Each named move below is a turn or a mirror, shown by a few rows before and after it. Which moves, in which order, take the first row of each later pair to the second? The first pair is answered.
move K107:
[ 19  -5  23 -30 -22  -9 -24  10   1 -24 -24   9  21   9 -14 -34  11   7
  22  23]  ->  [ 19  -3  28 -21 -21 -13 -35 -10  -2   2 -33  10  30   6  -9 -15  13  -8
  13  16]
[-21  -9 -33  39   1  25  30  36 -19  19  40  -3 -31  21 -14 -13 -31 -23
   7   2]  ->  [-16  -8 -24  47   2  28  14  17 -19  42  34  -2 -25  19  -8   2 -28 -40
   4  -6]
[ -2   3  -9   5  34 -21 -28 -11 -11  53   4  10 -19  18 -11  43 -24  -2
 -30 -11]  ->  [-12  -9 -23 -18  39 -21   6  27   1  -6  27   2 -31  19 -19   3 -34  37
 -14   9]
move K923:
[-29  22 -37  -5 -12  71  58  -6 -47 -58  54  -8 -12  -5 -28 -54   8 -29
  15 -17]  ->  [-38  13 -65 -19 -14  28  37  15  12 -48  63 -10 -27  -2 -61 -48 -21  27
  12  23]
[-11  -2 -16  21  15   6  53   7 -14  -1  30 -21  -6 -13  13  13  -2 -13
 -20 -32]  ->  [-13  -2 -28  15  11 -15  44  20  12   3  36 -20 -13 -13  -3  16 -16  17
 -21 -13]
[-13   9 -21 -25  -3 -24  -2   1  -8 -10 -18  -6  12 -16 -29  43  -7  23
  14  -1]  ->  [ -9  14  -3 -19  -5  -5   7 -13 -35 -13 -24  -7  20 -19  -9  39   7  -3
  20 -22]
move K600:
[  2  14  19 -16  -1  -3 -21 -40  -1   7 -35  27  11 -19   6  18  19   3
 -15 -12]  ->  [ -5   3  12 -31   3 -18  17  -7   4 -26 -10  14   2 -15   5   2  14  44
 -20  -2]
[-61   2 -50 -10  29  -2  70  59  14 -42  44 -19 -37 -19  -6 -35 -28  30
  -1  19]  ->  [-38  37 -37  34  21  46 -34 -33 -13  64 -14  15  -3 -23 -10  19 -17 -94
   6  -5]
[ 12 -25 -17  -2 -19  -4 -37   8  43 -10 -12  -6  -1  -4 -35 -23   3  24
   2  24]  ->  [ 18 -21 -16   3 -20   2 -49  -3  36   6 -18  -3   2  -4 -35 -17   3   6
   3  21]
move K588:
[  0 -33 -12 -11  11  13 -22  11  -1  -4  28  16   9   5   1 -41  19 -47
 -10   6]  ->  [  6 -38 -10 -16   5 -11 -41  15  20   9  21  18  10   6 -13 -32  13 -22
 -17  21]
[-13 -25  -6  33 -21  -9  11  48  -5  26  34 -13  -2  38  -6 -17 -23  15
  18  16]  ->  [-10 -22  -1  27 -16 -41   7  35  19  39  20 -12  -2  23  -4  13 -18  38
  -9  15]
[ 19 -11  43  23 -31 -23 -12  -9 -22  61  -6  -6  19  21  28  14   7  -2
   4 -15]  ->  [ 18 -11  46  26 -28 -12  -3  -9 -31  59   0  -5  19  22  32   7   7 -12
   3 -18]
Pairs:
Between the rows of a pair lie two moves.
[ -8 -20   3  16 -18 -15   6  54  -7   1  29 -17  -3  32 -10 -35 -18  14
  23  34]  ->  [ -1  -9  27  31 -26  14   4  24 -45  25  11 -13  13  28  16 -17   4 -38
  18   4]  K923 then K107
[ 17  -9  12  -1   6  13  35  27 -32 -17 -22  -2  -2  -2  27  13  16  12
 -23   2]  ->  [ 15 -20  -6  -6   0   2  17  52  -9 -17  -4   2  -8  13   1  -4  -8  31
  -7  33]  K588 then K923
[-22   5 -31   4   5 -19   3  30  -4  31 -16  17 -27  -6 -13  29 -18  20
 -14   5]  ->  [-27  11 -28  13  12  12  24  26 -31  17  -8  17 -28  -8  -2  17 -12  -8
  -5 -12]  K588 then K588
[ 15   3   1   6 -18  35 -22 -10 -23  11  -8  12  20  -5  -3 -16   6 -32
  24  -3]  ->  [ 13 -14   1 -17 -19 -10   3  25  12 -25   7  -1   6  -7 -11 -24  -6  45
  12  18]  K600 then K588
[ -2   3 -33  29  26 -19  44   5   9 -24   6 -28 -18  -3   8   0  -6  19
 -33  14]  ->  [  6  12 -43  43  24 -12  -6 -22  13  23 -13 -23  -9  -2  -4  22  -7 -13
 -30  18]  K600 then K923
[ 12  15   0  14   2  29  22 -13 -22   9   4  -4  -1  -3  12   6  15 -42
  10  -7]  ->  [ 18   5   2   2 -18  -3 -23   7  13  21  -1   1   5  20 -23  -5  -7  -2
  23  39]  K588 then K588
[  2 -12 -10  -5  -3 -54 -25  11  44  12   0  -2 -17   0 -25  25 -16  64
 -23  25]  ->  [ 15   9  27  21 -11  12 -36 -41 -30  38 -29   4  15  -5  19  33  28 -37
 -12 -26]  K600 then K923
[ -3   5  -9 -10  -1  24  -3  19  19 -30   7   1  -5   4  -3 -27 -15  -3
  23  13]  ->  [  5  10  -8 -18   7  -9   1  -1  41 -18 -13   2 -10 -18   8  16  -6  20
  -9  -2]  K588 then K588
[ -5  11  23 -50   7  65  21   3 -43 -53 -29   3  19  22  16 -49  24 -68
  39  -2]  ->  [ 19  -4  30 -80  -8 -39 -48   8  56 -17 -59  13  23  20 -23 -10   4  36
   8  56]  K588 then K588
[ 27   5  41  -3 -18 -35  -7  30  26  42  38 -11   5   4  10  28 -20  25
   4  14]  ->  [ 25   7  61  -6 -20 -13  31  31  -8  15  40 -17  10   1  37  13  -1   7
   4  -3]  K923 then K600
[-27   1  -4  -3  12 -30 -33 -18 -21 -11  24  -9   6  13 -23 -40 -23 -10
  15 -19]  ->  [-20   6  15   0   8 -25 -29 -35 -34  -6   7  -9  14   1  -6 -26  -8 -22
   7 -34]  K588 then K923
[-15  22 -23 -13  19 -11 -10   5   6 -29  -8 -10  10   4  24  -5  23  45
  -5  16]  ->  [-12  34 -18   9  19  14 -15 -15 -22  -1 -16  -9  20   4  41   9  35  -2
  -7  -8]  K107 then K588
[  8   9   1  26   4 -23 -30 -14   0  57   4   0  -6  -3 -34  30 -19  -6
   0 -13]  ->  [  4   5  28  23   1   2  37   2 -51   3  14 -12  -2 -11   7   2  12 -18
   1 -45]  K600 then K923
[-13  10  25 -35 -48   3  52  -7 -15 -14 -20 -14  25  -1  43  17   4  30
 -22 -23]  ->  [-10  11  19 -25 -52 -18  19 -19   9  31 -27 -10  27   0  33  49  -5  37
 -34 -12]  K923 then K107
[-16 -16 -40  43   4 -24  35   3  -5 -19   6 -21 -36   6  15   6 -12  -1
   8  -2]  ->  [-18 -13 -34  51   5 -29  29  -3  -6  -4   1 -18 -36   2  22  17  -7  -6
   3  -6]  K107 then K600
[ -5  -2 -31 -16   1  40  12  34  12 -54  27   7 -12  -1 -24 -54  -7  -2
  30  23]  ->  [ 13  18  -1  20  -5  54 -27 -25 -20  22 -11  15  13 -10   4   0  16 -73
  12 -16]  K923 then K107
[ 14  18   2 -17   7  -2  30  24  -1 -30   1   5 -20  -9  -3 -22  11   5
 -28 -18]  ->  [ 17  25 -15  -6   7 -18 -19   6  31  15 -10  16 -17  -2 -27   1  -3   3
 -30   0]  K600 then K923
[ 28  33 -12  14  12 -29 -10 -15 -10  50 -15  -6  -4  14  11  36 -12 -49
  16 -45]  ->  [ 20  25 -39   9  10 -43 -27  12  15  48   0  -4 -16  29 -21  19 -37 -22
  31 -12]  K588 then K923
[  4  -8   2  11  17  20  26  -5 -15  -9  21  15   5  23  24 -47  -7 -37
   5  10]  ->  [  5  -7  -7  25  10  -7 -18 -25  11  48   7  23   3  25   6  -9 -22 -31
  -6  17]  K923 then K107
[ 11  13  -8 -39  19  -8 -19 -23  30 -51 -25  14 -20 -30 -12   0  11  16
  -8  -3]  ->  [ 18  17   3 -32  15  11 -15 -37  13 -44 -32  10  -6 -32   4   6  25 -11
  -9 -20]  K923 then K107
[ -8   4 -11  19  -1  -8 -15 -15  -8  62  12  10  -4   6  -7  28 -13 -19
  13   4]  ->  [-14  -3 -22 -11  12 -33  21  13  18   8  25   5 -23  -4 -10  10 -17  40
   2  18]  K107 then K588
[  3 -37 -54   3  32   0   5 -10  19 -45   8 -33  -2  17 -31 -11 -57  42
  -3  -3]  ->  [ 13 -22 -40  25  35  -4 -21 -57  13  16 -20 -23   8  -2 -13  45 -36  10
 -32 -32]  K588 then K107
[-10   6  13  -8  33 -46  19 -13  32 -10  16  -2  -9 -31   7  38  -8  29
  -9  18]  ->  [ -1  18  35   5  34 -18  17 -35  -1   0   6   5   3 -39  32  49  15 -11
 -13 -11]  K107 then K923
[-24 -21  -4  34  18  18  32  61 -38  -2 -23   7 -28   7   4 -32 -22 -25
  31   7]  ->  [-17 -15 -10  48  20  18 -13  40 -27  39 -37  20 -25  10 -10 -13 -30 -44
  31  16]  K923 then K600
[-15  10 -38 -24  13  25  40   1  -5 -57   8   3 -20 -39 -13 -21   9 -19
   6   0]  ->  [-13  18 -39 -17  10  38  15 -18  -9 -38  -3   7 -15 -37 -18 -14  11 -47
  14  -3]  K600 then K107
[  1  -9 -20  -8  -4  15  -2   6  -4 -12  -3   8  -1  12  -6 -25  11  -3
  16  -7]  ->  [  5  -7 -10  -2 -10   5 -26  -2   3  12 -12  14   7  15 -11 -12   8  -6
  14  -2]  K107 then K588
[-10 -24  10  10 -21  10  54  52 -43  -6  39 -12  -1  23  26 -33  -9  10
  14  -1]  ->  [ 11  -9  18  26 -39   9 -41   6 -27  70  -2  11  24  27   8  -1 -13 -31
  21  11]  K588 then K600
[-28  -3 -13  23  -8   8  -7  -1   8  63  17  -6 -17  15   4  47 -35 -21
   4   0]  ->  [-28  -9   9  20  -6  27  48  12 -29  18  27 -18 -14  13  35  22 -12 -26
   5 -24]  K600 then K923
[  6   6  13  -9  -1  19 -26 -43 -28  14 -27   3  10  25  -6  15  22 -95
   6 -56]  ->  [ -8 -17 -37 -37   5 -56 -35   8  63   6   3  -6 -20  37 -64  15 -28  13
  -4   9]  K923 then K600
[  5   5  -8 -15  21   7   1 -17   7 -45  -2   5 -21  14 -12 -19   2  15
  -5  16]  ->  [  9  10  -7  -9  21  19 -17 -29   4 -32  -9  11 -17  14 -17 -18   2  -4
   1  15]  K600 then K107
[ -2  11   9  -1  -5  58 -15 -36 -13  -3 -21  -2  16  -7   1 -17  33 -44
   7  -7]  ->  [ -2  -4   6 -28 -12  27 -20   7  23 -37  -7  -2   8   9 -29 -46   8  15
  20  35]  K107 then K588
[ -2 -10   2 -11  19  -8  12  15   6 -41  -9  -3   8  -6  18 -12  21  29
  -2  17]  ->  [  0  -8  11  -6  18 -19  17  12   5 -25 -16  -9   8  -8  29   1  27  31
 -14   9]  K107 then K600
[ 16   3  22  -8 -14  14 -30  13 -23 -11   1   5  19  22   2 -28  14  -1
  20   9]  ->  [ 18   4  14  -4 -12   1 -49   6  -6  19  -7  11  21  22 -10 -10   8   0
  15  13]  K923 then K107
[ -4  22  -8 -36   6  22  -5   4  -3 -67  -5  10 -20   4 -18 -41  -4  -9
  31  15]  ->  [ -9  11   1 -36   4  -5  29  23   0 -73   7  -3 -27   2   1 -31   0  27
  13  12]  K107 then K600
[ 20   5  45  -7  10  37  51 -16 -33 -56 -21   2  47  13  21 -39  24 -49
  42 -38]  ->  [ 24  13  -7   0  12 -11 -66 -41  54  41 -38  25  41  21 -53  10 -27 -32
  38  17]  K923 then K600
[-11 -18 -37  -3   8 -42 -27  23  54  40  20  -1 -45   6 -42  -6 -49  52
 -13  38]  ->  [ -7  12 -28  19  28 -27 -25 -38  31  78  -9   4 -39 -31 -11  53 -21  -5
 -46 -15]  K600 then K588
[ 17 -40  36  26 -23 -16  22  22 -16  68   5 -12  12  -5  47  16  18   5
  11 -26]  ->  [ 13 -50  13  10 -18 -42  24  49  18  51  22 -15  -4  -1  22   6  -1  49
   9   1]  K923 then K107
[-18  -3 -22  -1   4  -3  11   5  10  -8  12  -5   0   1 -13 -22  14   6
  10  12]  ->  [-15   0 -16  -3  10 -17  12  -9  19  -4   5  -3   0  -9  -5  -3  18  15
  -6   2]  K588 then K588
[-23 -31 -14  -1  35  28  46  24 -35  13  56 -30  -6  -6  32 -11 -20 -43
  -6   0]  ->  [-17 -24 -26  16  35   2   2   0  -6  72  39 -25  -6  -8  19  29 -34 -42
 -18   9]  K923 then K107
[ -8  11   1   6   7 -11  -1   1  30  47  -1   6  34 -12   6   7  21  -7
 -22 -34]  ->  [-13   7   4 -10   9   5  36  21   8  -8  14   1  28 -10  16 -28  27   0
  -8 -36]  K107 then K923
[ 15   9  26 -26  13  28  25   7 -23 -47  -6   1   4  -2  21 -43  18   3
   8 -19]  ->  [ 19  19  26 -21  14  40   8  -1 -28 -42 -13   6   5   1  16 -45  17 -13
  14 -19]  K600 then K107
[-28   3 -51  22   5   4  43  15  16 -12  41 -22 -27 -14 -32  12  -8   0
   3   5]  ->  [-21  12 -48  34  -2  24  -4  -4   8  28  23 -11 -10  -9 -42  15 -11 -43
  19   7]  K600 then K588
[ -4  41 -16  13 -19  39 -17 -17 -15 -19 -24  -3 -18 -12  -4 -24 -10 -33
  22 -10]  ->  [ -4  39 -33   6  -6 -10 -28 -17  36  -6 -26   2 -30 -17 -20   7 -23  18
  -2   6]  K923 then K588
[  5  -9  36 -36 -21 -52 -24  19  44 -28 -26  16   1  -4 -33   5  21  68
 -36  18]  ->  [ 17   8  71 -11 -27 -15 -32 -25  -8   9 -49  22  27 -13   4  25  51  -6
 -39 -27]  K107 then K923
[ 22  25  26 -22 -17  30 -40 -25 -10 -35 -34  13  12  -6 -12 -31  21 -25
   7   1]  ->  [ 21  14  22 -38 -17   3 -22   2  13 -62 -21   8   2  -5 -15 -41  17  24
   4  19]  K588 then K600
[ -6  -6 -19  12   6 -30  21   8  25  30  24 -13 -21  -5   6  44 -12  53
 -36  -3]  ->  [ -6  -6 -31  -4  11 -23  27  20  28  -8  34 -13 -26   0 -11  17 -17  62
 -23  12]  K600 then K107
[ -7  -6  20  25   4  -5 -30 -11  15  55 -32  33   0   4   3   6  -5  -4
  -5   0]  ->  [-19 -14  17  12  19 -22  39  13  18   3  -9  13 -17  -5  23   2   0  42
 -25 -11]  K600 then K588
[ 16  -3  40   7  -5  -6 -18 -46  -3  66 -34   7  27   7  18  35  32 -24
 -34 -40]  ->  [ -1 -22  33 -36   5  13  57  19 -17 -63   9  -9   4  11  17 -49  30  25
 -11 -22]  K107 then K923
[-25  20 -57  18  14   6  -9  -5  14  39  12  13  -6  -6 -22  28 -37 -25
  10   3]  ->  [-33   7 -48   6  16   4  56  29   4 -16  34   1 -17  -5  -4   2 -27   8
   3  -7]  K923 then K600
[  2  10  -2   7  -4  20  14  -8 -27  24   9   1   6 -11  14  12  -4 -25
  -3 -18]  ->  [  0   4   5   8  -5   9  25   2 -25  21  11  -4   1 -14  21  18  -6 -11
 -11 -18]  K600 then K107
[  2  -7 -10 -19  -2   6  -7  19  17 -13   4   5   2  13 -11  -8  -6  10
  12  27]  ->  [  7  -1   0 -10  -4  22 -23  -2   4   8 -11  10  11   9  -3  -1  -1 -24
  13  12]  K600 then K923
[ 11   1  41  -3 -15   4 -16  -1 -27  11 -15   6  14  -7  22 -22  16 -19
   8  -2]  ->  [ 11  -3  29  -8 -20 -19 -33  13   7  17  -8   8   9   5  -1 -24  -3  16
  10  24]  K588 then K923
[  6 -14  29 -13 -24  13 -13  37 -32  -4  21   1  24  12   9 -26 -17  -2
  36   9]  ->  [  5 -13  16 -15 -22  -1 -31  36 -11  11  21   2  16  14 -10 -20 -31   7
  34  26]  K600 then K923
[ -1  -1  -9 -16   1  -6  76  12  -7   3  18 -14  20   0  35  34  19  25
  -7 -61]  ->  [  6   7  -6  -4   1   7  51  -8 -16  33   7 -10  29  -4  38  51  24  -3
  -9 -68]  K107 then K600
[ -9 -44  27   4 -56 -48   3  13   7 -22  -5 -18  31  60  12 -58   5  33
  48  12]  ->  [  1 -37  41   9 -44 -86 -10 -25  31  19 -36 -20  34  30  27   1  20  41
   9  -5]  K588 then K107
[ -1 -16 -37  -1   4  -1  56  11  -8 -33  31  11 -31 -35  35  33  37  38
 -19 -14]  ->  [  1  -1 -33  26  -9  55  -1 -24 -48  13  13  33  -6 -18  28  28  36 -53
  14 -18]  K588 then K600
[  5  -2 -18 -36   9 -24 -23   5  26 -49 -13  16  -2 -12  -4 -15   9  23
   1  28]  ->  [ 10  -1   3 -32   0   9 -24   0 -12 -54 -17  15  17  -7  13 -31  20 -16
  17  19]  K923 then K588
[-16   5  -3  18  12  29  11   8 -23   7  13  -5  -4   9   5 -13 -13 -41
   8 -15]  ->  [-19  -4 -23   7  14   4   5  23  15  -2  23  -6 -13  16 -15 -16 -33   1
   8  15]  K107 then K923
[  1   4  15   7  18  37   4 -10 -45   6   4  26 -12  25 -51  -7 -10 -50
  22 -28]  ->  [  6  -4  20   0   6  23 -22  -1 -33  12  -1  31  -1  40 -64 -15 -13 -32
  30 -10]  K588 then K923
[-20  -2 -27  26  36 -15  34  23  23  19  30 -10 -41  -8 -31  13 -22  22
   4  -1]  ->  [-13  13 -13  41  34  13   7 -16  -5  52   6   3 -21 -11 -21  26  -8 -41
   8 -22]  K600 then K923
[ -3  13 -70 -13  30  33 -54   4  17 -28  11   4 -21 -12 -15 -25 -24  -1
  19  -1]  ->  [  6  18 -62  -9  29  12 -70 -17  34   8  -9   8 -14 -21 -13  11 -18   1
   2  -5]  K588 then K107
[  8  -3   6   8 -16 -41 -35   0  25  29 -20  -4  -4  10  -7  30 -13  25
 -10  18]  ->  [ 13   0  32  21 -21  12 -18  -8 -37  16 -23  -5  14  10  20   2   9 -38
  12 -11]  K923 then K588
[-27  18 -26  13  29 -17  27 -22  19  -1   3  -2 -12 -13  12  46 -11  17
 -34 -18]  ->  [-22  25 -25  18  31  -8  10 -32  14  14  -9   5  -7 -12   8  47  -4  -4
 -29 -18]  K107 then K600
[ 13   6  -2  10  -7  12 -54 -19   8  31 -29   5  10   8   2  12  -1 -19
  12  13]  ->  [  6  13  -3  12   3  17 -38 -30  -4  27 -28   2  10  -5  16  25  10 -31
   3  -6]  K588 then K588
[ -7  20 -18 -24  12  11  -6 -12   5 -47  12  -9 -16 -13 -23 -34   6   8
   0  21]  ->  [ -2  28  -8 -14   7  34 -19 -28 -14 -32  -1  -6  -5 -15 -16 -31  14 -24
   5   3]  K923 then K600
[-10  47 -19 -16  41  65 -35 -54  -9 -31 -28  16  44 -20  10 -30  19 -72
  15   1]  ->  [ -9  35 -34 -27  26  37 -74 -25  31 -25 -19  16  44   7 -31 -48 -11 -29
  37  56]  K588 then K923
[ 12 -18  39  -7 -12 -58 -29   6  20  22 -23   2   5  -7   5  39   4  70
 -25  21]  ->  [ 13 -10  68  12 -24  18   1  -4 -64  -2 -21   0  26  -1  43   2  33 -21
   3 -20]  K923 then K588
[ 10  11  -6  18   2  47  48 -10 -28 -37   8  -6  -7  -4  19 -16  13 -41
   6 -24]  ->  [ 26 -10  -5  -1 -25 -14 -23  18  39 -11   0   3   7  23 -30 -21 -18  32
  19  50]  K588 then K588
[ 26   6  27 -16   1 -18  23 -12  15 -55  -4   2   2 -16  26  -7  13  40
  -7 -14]  ->  [ 29  20  32   4  -3  20  -9 -44 -12 -24 -17  13  15 -12  30  -1  16 -24
   5 -27]  K588 then K600
[-14 -10 -47 -10  17 -20   6  -8  28   4  -6  18 -16 -17 -20  27 -13  39
 -21  14]  ->  [-14  -7 -55 -19  16 -14  -1  -6  25  -5  -3  19 -17 -17 -30  15 -18  37
 -14  19]  K600 then K107
